In the data rows, 500 means zero.
Here are some points, each followed by its number:
[596 569 610 584 606 596 616 575 571 646 619 739 594 605 562 602 571 612 624] 0
[566 601 649 604 546 591 765 677 588 579 601 685 556 587 575 580 578 609 560] 1
[562 577 557 565 579 670 564 584 563 576 572 679 563 750 563 569 558 711 737] 2
[578 548 725 596 730 547 632 572 655 612 594 542 677 539 661 562 603 555 570] 3
[596 563 605 568 667 551 585 582 661 734 612 560 670 569 616 635 591 570 563] 4
[625 622 597 665 645 558 626 663 666 641 570 545 600 556 627 544 637 543 570] 5
[700 594 620 657 664 547 521 612 722 617 563 533 531 554 613 634 695 562 560] 6
[579 576 633 568 618 572 604 577 612 764 584 583 718 571 593 567 599 594 587] 7
[609 688 577 635 572 607 664 682 561 548 635 638 564 584 591 601 586 563 592] 8
[568 566 603 626 570 638 570 617 574 565 604 649 594 693 582 651 570 586 673] 9
[576 595 578 571 585 628 576 567 566 598 767 570 561 646 577 641 574 625 694] 10
[548 561 601 544 559 639 556 551 543 561 602 649 545 788 557 547 544 752 852] 11
[586 602 643 559 578 603 617 550 591 591 702 683 633 593 599 586 567 613 605] 12
[550 634 561 604 550 748 587 597 560 614 571 787 616 582 584 592 557 615 589] 13
[653 679 639 588 618 552 656 610 658 587 538 579 579 562 620 644 610 558 568] 14
[575 561 573 611 604 622 624 591 579 574 680 655 617 637 582 558 597 631 626] 15
[588 608 624 571 571 604 627 586 584 611 675 710 618 591 594 569 574 603 590] 16
[546 550 565 558 571 647 553 564 569 636 744 591 615 736 550 547 546 646 766] 17
[649 751 590 685 577 551 617 758 592 528 529 558 549 571 628 599 659 549 558] 18
[662 816 625 773 564 557 591 653 591 538 525 537 537 539 643 597 669 545 537] 19
[585 575 614 547 753 567 597 559 658 632 545 641 692 559 617 573 653 581 549] 20
[538 599 612 681 577 581 978 572 557 549 551 701 546 554 612 560 625 541 564] 21
[573 593 607 588 577 621 642 630 577 569 613 627 568 648 626 586 584 634 635] 22
[556 562 563 556 575 698 563 561 562 695 651 626 680 611 579 595 597 636 631] 23
[604 563 563 570 588 664 572 569 587 734 582 617 659 608 580 578 599 697 563] 24
[635 667 635 766 553 548 633 765 609 523 526 541 531 548 709 629 599 542 538] 25
[584 658 617 646 579 628 651 589 573 648 633 695 545 588 608 564 567 562 563] 26
[623 600 647 609 553 598 627 698 563 660 612 668 540 563 583 606 582 580 585] 27
[571 569 544 580 548 685 607 569 567 649 719 561 697 612 560 598 554 655 652] 28
[656 566 621 565 638 560 605 558 648 662 573 666 594 573 577 683 602 579 571] 29
[590 633 617 579 568 616 585 622 575 701 615 565 669 575 548 691 566 587 596] 30
[602 611 675 607 626 571 573 577 612 615 577 582 653 578 605 632 620 580 602] 31
[672 625 652 660 620 591 569 583 655 572 570 619 560 559 661 586 621 555 567] 32
[591 629 639 654 575 532 717 666 592 582 547 616 569 552 640 634 651 566 547] 33
[557 568 615 590 549 711 741 551 561 581 599 701 604 630 593 552 544 676 575] 34
[633 578 554 575 576 613 543 628 575 552 606 706 580 723 575 551 577 679 671] 35
[577 587 611 557 569 578 660 554 579 666 669 547 597 686 553 592 552 593 771] 36
[570 589 632 610 559 629 639 590 565 595 598 665 609 614 591 566 605 652 619] 37
[637 618 652 651 621 537 606 570 640 621 600 561 585 532 761 599 628 533 546] 38
[563 567 576 572 565 658 642 586 557 583 597 772 542 683 562 596 557 702 618] 39
[568 619 538 713 572 566 656 788 560 545 577 641 645 592 552 600 575 559 632] 40
[636 620 652 643 649 552 576 635 641 578 557 582 596 562 677 586 639 556 563] 41
[611 611 596 589 575 620 613 614 558 578 675 690 621 604 570 600 559 605 608] 42
[552 570 539 550 540 679 571 576 543 544 579 911 590 666 546 575 603 711 653] 43
[587 567 540 576 571 573 620 600 574 564 733 587 587 616 573 775 551 632 673] 44
[596 552 683 573 668 541 655 557 750 679 555 554 594 561 696 522 612 587 561] 45
[614 597 577 561 608 831 545 547 601 558 582 578 560 684 594 568 636 648 608] 46
[548 551 588 547 581 624 623 557 567 999 538 546 713 575 550 548 547 708 557] 47
[608 651 668 764 574 567 642 680 585 546 570 587 599 542 617 551 646 543 559] 48
[562 561 582 561 560 672 599 586 561 567 634 626 554 763 591 567 562 679 709] 49
[591 603 583 619 566 592 576 616 564 603 613 611 654 572 586 773 612 600 563] 50
[561 579 568 564 626 678 594 564 579 707 544 585 774 583 601 581 591 640 579] 51
[557 577 584 566 553 704 594 563 556 592 576 713 604 658 584 547 587 760 621] 52
[571 576 565 565 595 606 577 587 600 586 626 591 606 673 603 677 613 585 695] 53
[691 700 578 649 579 562 565 671 608 587 548 578 567 573 597 723 612 573 537] 54
[626 650 572 598 566 583 555 641 596 569 616 702 567 607 599 689 612 573 576] 55
[550 546 555 555 573 761 603 555 563 580 588 655 579 708 556 580 552 799 640] 56
[606 566 580 597 606 602 583 612 601 621 657 566 563 637 581 674 595 599 652] 57
[710 568 682 568 714 553 584 551 767 611 551 550 603 544 653 549 667 538 536] 58
[597 607 624 590 570 597 653 621 572 622 640 619 580 604 576 597 611 581 636] 59
[586 604 568 591 573 589 567 617 564 647 628 577 652 655 574 632 584 659 631] 60
[558 569 559 594 559 592 649 630 571 599 757 640 584 626 587 573 566 657 629] 61
[557 538 658 551 546 649 589 556 562 715 584 567 630 707 558 541 535 692 763] 62
[601 594 663 600 642 560 597 589 637 600 637 565 652 579 615 585 596 589 597] 63
[570 593 549 572 575 652 601 577 567 674 618 578 600 677 564 655 582 642 652] 64
[546 554 573 552 648 615 618 552 583 668 598 641 747 578 595 567 595 698 569] 65
[619 616 573 610 630 538 651 645 655 618 566 549 619 576 599 631 661 560 580] 66
[632 620 630 646 581 563 636 692 594 566 611 566 580 554 569 654 633 581 591] 67
[574 579 610 576 657 625 795 549 618 654 580 577 590 571 620 567 602 587 567] 68
[562 590 565 565 570 658 551 557 558 580 622 691 570 744 562 574 571 679 729] 69
[575 567 613 582 610 639 551 564 592 611 616 581 657 653 583 619 596 623 664] 70
[578 575 688 612 587 570 696 553 603 618 522 621 717 566 605 594 675 559 557] 71
New points follow, each followed by the number of its nearest point above by angle, seen from the average point of the numbered points.
[569 574 608 568 569 648 630 602 574 569 638 633 555 693 610 587 560 653 656] 49
[587 567 595 564 546 660 567 597 561 560 698 605 556 693 576 669 577 624 697] 10
[644 629 623 656 553 543 653 735 608 562 574 560 570 548 562 688 644 562 584] 67
[584 565 637 599 631 581 556 576 612 641 557 572 712 590 593 658 614 595 625] 31
[618 661 598 585 592 593 546 655 565 551 727 625 579 604 568 587 628 626 589] 42
[615 613 604 640 559 594 624 687 600 556 599 621 563 590 558 650 625 583 614] 67
[737 696 610 573 570 541 615 670 587 583 589 531 540 553 567 859 559 546 571] 54
[647 597 588 562 669 537 602 606 657 773 589 533 596 560 583 673 587 567 572] 4
[601 578 595 630 614 606 678 614 578 593 597 645 601 600 583 571 604 621 589] 21
[588 587 641 588 685 554 661 571 645 606 595 596 642 569 642 566 639 543 578] 3
[565 560 560 557 574 752 544 552 577 604 614 608 685 672 544 586 593 750 603] 56
[570 582 593 597 579 674 568 591 588 559 660 677 579 649 575 593 588 610 666] 69
[563 583 657 587 719 533 835 529 663 561 537 549 619 543 714 593 642 540 531] 68
[626 637 615 651 596 577 540 700 624 605 540 577 597 556 609 684 661 551 553] 54
[585 562 590 577 565 618 563 614 589 615 738 553 624 639 565 640 577 617 668] 10
[603 573 548 557 556 548 601 577 558 596 776 580 585 603 581 850 558 580 667] 44
[583 560 648 571 578 620 605 581 582 633 616 630 611 660 550 570 571 677 652] 62
[583 586 567 578 582 642 578 612 558 560 699 637 571 665 574 652 555 614 684] 10
[592 609 623 626 587 541 701 633 598 607 572 615 601 561 632 611 628 596 567] 33
[563 571 610 572 555 656 594 570 558 608 581 686 632 638 600 554 610 701 639] 52
[562 553 551 576 598 738 559 577 560 597 634 608 576 715 552 591 569 719 663] 56
[587 597 591 604 566 596 604 584 572 640 643 629 632 591 590 657 611 607 600] 50
[570 568 655 597 612 616 606 557 610 674 572 562 599 654 586 551 586 639 685] 62
[571 610 597 619 623 597 551 644 608 677 633 638 610 599 605 615 564 569 569] 4
[574 548 543 541 584 694 633 553 563 607 744 588 571 696 576 566 556 650 709] 17
[599 570 589 567 593 673 565 559 622 639 590 586 662 637 567 591 617 685 586] 24
[557 541 593 556 542 707 534 573 547 604 726 550 626 691 551 589 584 672 755] 17
[609 603 604 624 549 645 609 667 588 561 596 612 565 626 563 648 605 613 611] 67
[574 573 597 552 691 610 578 565 624 603 613 653 652 613 598 575 618 595 614] 20
[624 638 582 575 602 614 547 616 572 586 755 597 597 590 561 657 608 600 578] 10
[612 644 609 583 596 575 635 592 622 595 565 578 577 633 600 613 584 634 649] 14
[632 599 604 591 659 549 556 588 724 654 549 620 644 554 623 598 636 551 569] 58
[570 577 537 561 557 636 546 571 573 773 575 599 680 640 555 583 561 768 636] 24
[656 599 584 622 667 591 555 613 632 594 637 602 560 582 617 624 607 569 586] 6
[573 586 579 593 599 593 605 611 603 729 647 606 576 582 595 639 609 571 604] 4
[573 621 598 612 576 678 628 590 568 620 680 654 553 612 588 572 559 617 597] 26
[580 594 573 621 562 587 602 589 573 638 623 626 671 577 604 679 619 617 563] 50
[559 567 551 557 562 621 676 575 556 593 822 629 564 644 581 563 556 660 661] 61
[605 635 621 615 586 637 608 571 621 572 662 577 609 622 587 565 633 568 603] 63
[634 566 701 564 610 538 578 595 649 725 634 583 660 551 570 632 609 555 543] 4
[627 630 651 640 667 573 540 607 640 595 556 570 613 567 628 597 649 572 575] 41
[688 623 622 647 664 548 552 603 693 604 584 544 551 557 602 639 647 570 561] 6
[696 740 635 774 597 536 539 670 625 592 543 519 525 532 632 617 654 535 537] 19
[591 645 597 607 555 636 612 682 578 548 584 576 624 581 576 743 590 581 592] 50
[567 607 573 620 571 591 654 694 557 593 624 577 701 617 577 577 565 626 606] 40
[554 567 579 614 572 598 584 670 602 610 591 689 596 661 581 553 583 662 632] 35
[537 532 552 535 538 632 565 563 544 573 820 588 567 808 540 553 535 651 865] 17
[585 568 576 592 602 685 636 595 589 581 592 755 641 570 586 580 604 596 564] 13
[647 626 579 676 612 563 584 695 616 626 569 571 559 555 585 721 596 564 556] 54
[646 627 626 584 680 591 542 541 710 648 570 561 588 567 674 554 637 604 548] 58
[573 552 607 564 629 625 539 573 611 599 655 641 679 605 619 600 585 586 656] 70
[570 552 620 564 621 697 634 552 605 576 573 611 611 651 582 581 579 713 606] 56
[614 558 548 546 576 580 617 624 578 564 610 578 609 610 552 889 555 557 730] 44
[659 662 634 607 698 542 611 602 653 538 565 565 554 547 675 602 665 552 565] 41
[597 564 595 552 763 550 571 578 621 649 609 640 600 573 667 616 609 551 592] 20
[674 663 638 625 594 567 586 645 597 590 545 559 557 560 586 751 643 561 557] 54
[686 663 660 600 737 543 547 539 784 584 564 528 523 528 717 540 690 533 532] 58
[593 617 604 629 576 603 597 657 560 558 584 599 631 565 590 810 589 574 561] 50
[606 572 673 602 613 562 653 568 641 658 527 592 688 563 608 599 648 561 563] 71
[605 628 587 618 569 614 535 720 551 539 589 572 590 556 547 952 582 565 579] 50
[624 618 626 636 604 578 620 653 575 580 626 592 586 560 582 629 620 601 588] 67
[552 571 610 604 650 536 754 567 603 600 603 641 798 552 629 544 541 561 583] 71
[632 613 598 609 631 604 544 596 632 637 602 554 638 557 738 594 625 552 541] 38
[568 532 549 559 570 658 612 574 570 554 603 886 622 610 560 574 580 739 581] 43
[559 533 554 546 545 767 552 547 542 560 638 571 523 910 550 527 548 751 777] 49
[599 596 577 559 680 544 616 631 639 751 643 525 686 551 591 572 631 545 561] 4
[607 591 676 561 640 605 680 538 649 621 521 556 791 556 593 541 613 584 576] 71
[543 544 558 547 666 618 625 536 592 686 586 670 689 564 606 571 595 743 562] 65
[684 631 625 604 637 561 545 580 679 615 547 545 552 553 655 717 640 565 564] 6
[639 577 609 598 588 601 617 582 608 634 679 555 562 601 611 634 584 582 637] 57
[553 556 537 546 547 625 566 571 564 673 715 541 637 732 564 574 547 703 747] 17
[617 604 600 602 582 577 654 645 560 575 604 597 643 575 594 716 568 604 583] 50
[650 608 596 601 592 579 563 635 570 617 592 535 592 567 576 878 620 568 560] 50
[554 562 551 571 558 724 591 570 559 638 575 701 727 636 557 565 557 734 570] 52
[729 566 730 566 727 534 604 541 793 598 529 519 566 539 662 532 695 533 533] 58
[593 586 573 568 567 642 561 593 565 569 692 731 645 627 567 610 548 627 634] 42
[662 881 620 775 559 567 537 660 583 542 525 537 536 540 619 612 666 545 532] 19
[573 558 556 590 611 686 573 603 571 598 608 569 603 684 545 621 601 721 628] 56
[647 601 592 570 705 559 631 536 695 601 579 556 642 552 679 558 682 541 571] 58
[604 567 580 567 653 559 587 550 607 741 616 536 722 575 617 680 562 573 601] 4
[573 559 540 573 565 632 613 594 564 588 679 610 659 621 566 698 550 681 632] 44
[630 647 591 596 621 703 581 571 605 569 616 577 582 629 579 620 562 627 590] 46
[547 550 545 578 586 672 569 576 550 619 575 747 786 600 562 552 541 749 593] 65
[618 624 569 617 554 567 576 659 558 608 613 609 635 563 582 776 620 592 559] 50
[591 578 576 571 570 624 576 595 576 598 688 671 641 620 573 637 556 629 629] 42
[593 566 603 579 614 607 615 576 594 615 601 689 592 631 570 617 578 606 652] 0
[607 632 612 694 551 594 649 708 599 551 546 596 567 583 660 603 588 594 563] 25
[590 609 583 577 579 628 614 582 571 581 737 585 582 620 574 612 577 582 714] 10
[701 798 643 885 559 530 534 734 572 561 536 512 518 527 613 545 676 525 528] 19
[610 659 572 608 571 623 628 674 568 552 666 594 579 602 583 607 596 570 636] 8
[583 590 555 684 551 657 586 734 562 595 562 659 559 633 579 614 583 589 623] 40
[568 550 592 582 579 612 734 546 576 678 545 713 658 582 608 566 576 668 566] 34
